128 stands for zero in the data rows.
Some points, one per row:
[108 133 126 114 164 124 149 140 113 164 151 117]
[102 184 101 177 145  92 131  98 112 106  41 185]
[109 144  91 172 142 135 161 115  92 160 104 157]
[110 159 115 185 142 119 132  99  70 143 105 144]
[150 108 139 131 119 149 128 123 121 119 154 101]
[ 96 164  79 164 138  97 146  95 134 125  57 198]
[109 162  99 160 143 115 148 113  92 157 101 143]
[124 116 127 110 148 144 153 155 125 159 154 117]
[ 96 146  97 156 128 104 131  98 100 170 121 155]
[129 116 128 102 144 145 147 161 143 147 153 112]
[150 109 145  95 103 137 108 152 174  92 126 122]
[114 167 115 186 148 123 140 105  67 134  91 135]
[139 112 125 112 147 161 159 157 138 139 149 108]
[116  94 118  89 127 136 140 146 155 164 171 131]
[158 132 163 119 108 128  98 143 141  75 108 109]
[153 120 147 121 115 139 115 143 153  82 113 125]
[137  96 134 120 105 133 111 102 133 128 168 112]
[166 137 165 108 119 138 105 171 154  73 112  97]
[ 96 143  94 157 127 108 133  97 102 167 121 162]
[147 112 124 117 124 147 145 136 134 136 148 103]
[157 137 170 121 109 122  94 143 138  75 108 103]
[108 170 117 175 142 106 127  99  69 144  99 135]
[147 100 144 148 121 159 125 115 105 113 154 109]
[106 182 134 167 128  82  97 103  94 109  65 159]
[123  91 119  90 119 139 133 133 157 154 175 124]
[ 92 133  89 156 130 116 140  96  98 170 124 169]
[134 116 147 101 123 126 113 137 136 133 159 100]
[131 124 151 100 129 124 123 143 127 148 159  97]
Then 31 other points, each followed by its number:
[ 96 155 100 162 144 111 145 104  89 170 109 155] 0
[111  98 106  89 131 132 146 134 159 168 172 133] 1
[152 122 141 137 134 150 125 140 149  70 104 135] 2
[105 173 103 178 142 106 137 106 108 110  50 184] 3
[101 173 102 173 150 104 136 108 115 111  56 185] 4
[150 129 149 137 118 130 113 126 137  78 100 129] 5
[120  93 109  83 122 136 144 141 169 160 171 128] 6
[134 105 120 101 138 152 153 151 149 147 157 115] 7
[118 123 121 105 155 134 152 149 132 156 150 118] 8
[107  95 116  95 136 135 145 139 147 170 171 137] 9
[128 107 117 100 145 149 155 154 149 150 155 119] 10
[149 106 123 121 124 154 148 140 137 135 150 109] 11
[136 102 159 135 110 129  93  91 107 114 168 110] 12
[102 146  94 161 136 120 143 108 100 160 114 156] 13
[122 127 129 115 166 147 158 162 121 150 146 114] 14
[105 154 106 177 144 121 137 100  79 144 103 148] 15
[111 180 136 158 139  96 101 125 108  99  68 151] 16
[102 190 143 170 129  74  88 102  89 105  63 158] 17
[164 138 166 123 119 134 100 146 140  67 107  98] 18
[160 123 158 146 123 150 116 122  98 102 143  84] 19
[ 88 130  79 150 132 117 144  93 115 167 123 174] 20
[ 97 151 113 137 121  97 108 119 137 121  87 179] 21
[134 111 128 106 137 150 152 158 138 149 151 110] 22
[104 155 114 183 145 121 126  91  72 134 106 149] 23
[151 115 150 117 116 143 111 146 155  79 116 124] 24
[144  98 143  82  94 133  98 152 188  96 139 128] 25
[101 154 101 154 138 112 144 112  97 168 110 152] 26
[109 100 125  86 121 120 121 131 154 165 183 128] 27
[155 131 162 117 115 129  97 144 150  73 116 110] 28
[110 167  96 173 156 123 160 119  83 157  91 142] 29
[129  97 133  92 114 132 118 133 151 145 175 111] 30
Which of these numbered points is nearest to each point below, ignoring the 2 directions in which the first points spread most? Its number follows each.
[125 115 123 102 135 132 144 145 137 162 162 114] > 26
[142 114 165 111 120 133 102 131 120 122 164  93] > 23
[149 106 121 122 122 154 147 132 131 139 154 105] > 11
[ 97 154 114 128 127  95 109 122 143 125  88 177] > 21
[152 129 113 136 117 129 143 115 164  88  85 145] > 3
[115 113 121 118 169 161 168 162 121 157 155 126] > 14
[156 119 158 161 128 153 120 118  87 102 139  95] > 19
[140 106 144  94  99 122  90 129 180  87 136 129] > 25
[132 105 125 102 144 155 158 157 146 147 155 118] > 10
[154 148 154 152 128 123 120 127 124  72  80 123] > 18
[ 70 167  95 145 168 101 155 128  89 196 110 166] > 16
[105 149 105 177 145 126 136  98  83 139 106 154] > 15
[107 159 110 172 128 103 123  89  78 152 110 140] > 15
[139 122 110 120 108 110 138 106 174 107  94 159] > 6
[136 101 126 101 136 159 152 162 147 145 155 117] > 7
[121 100 137  86 109 116 105 122 154 145 176 117] > 27
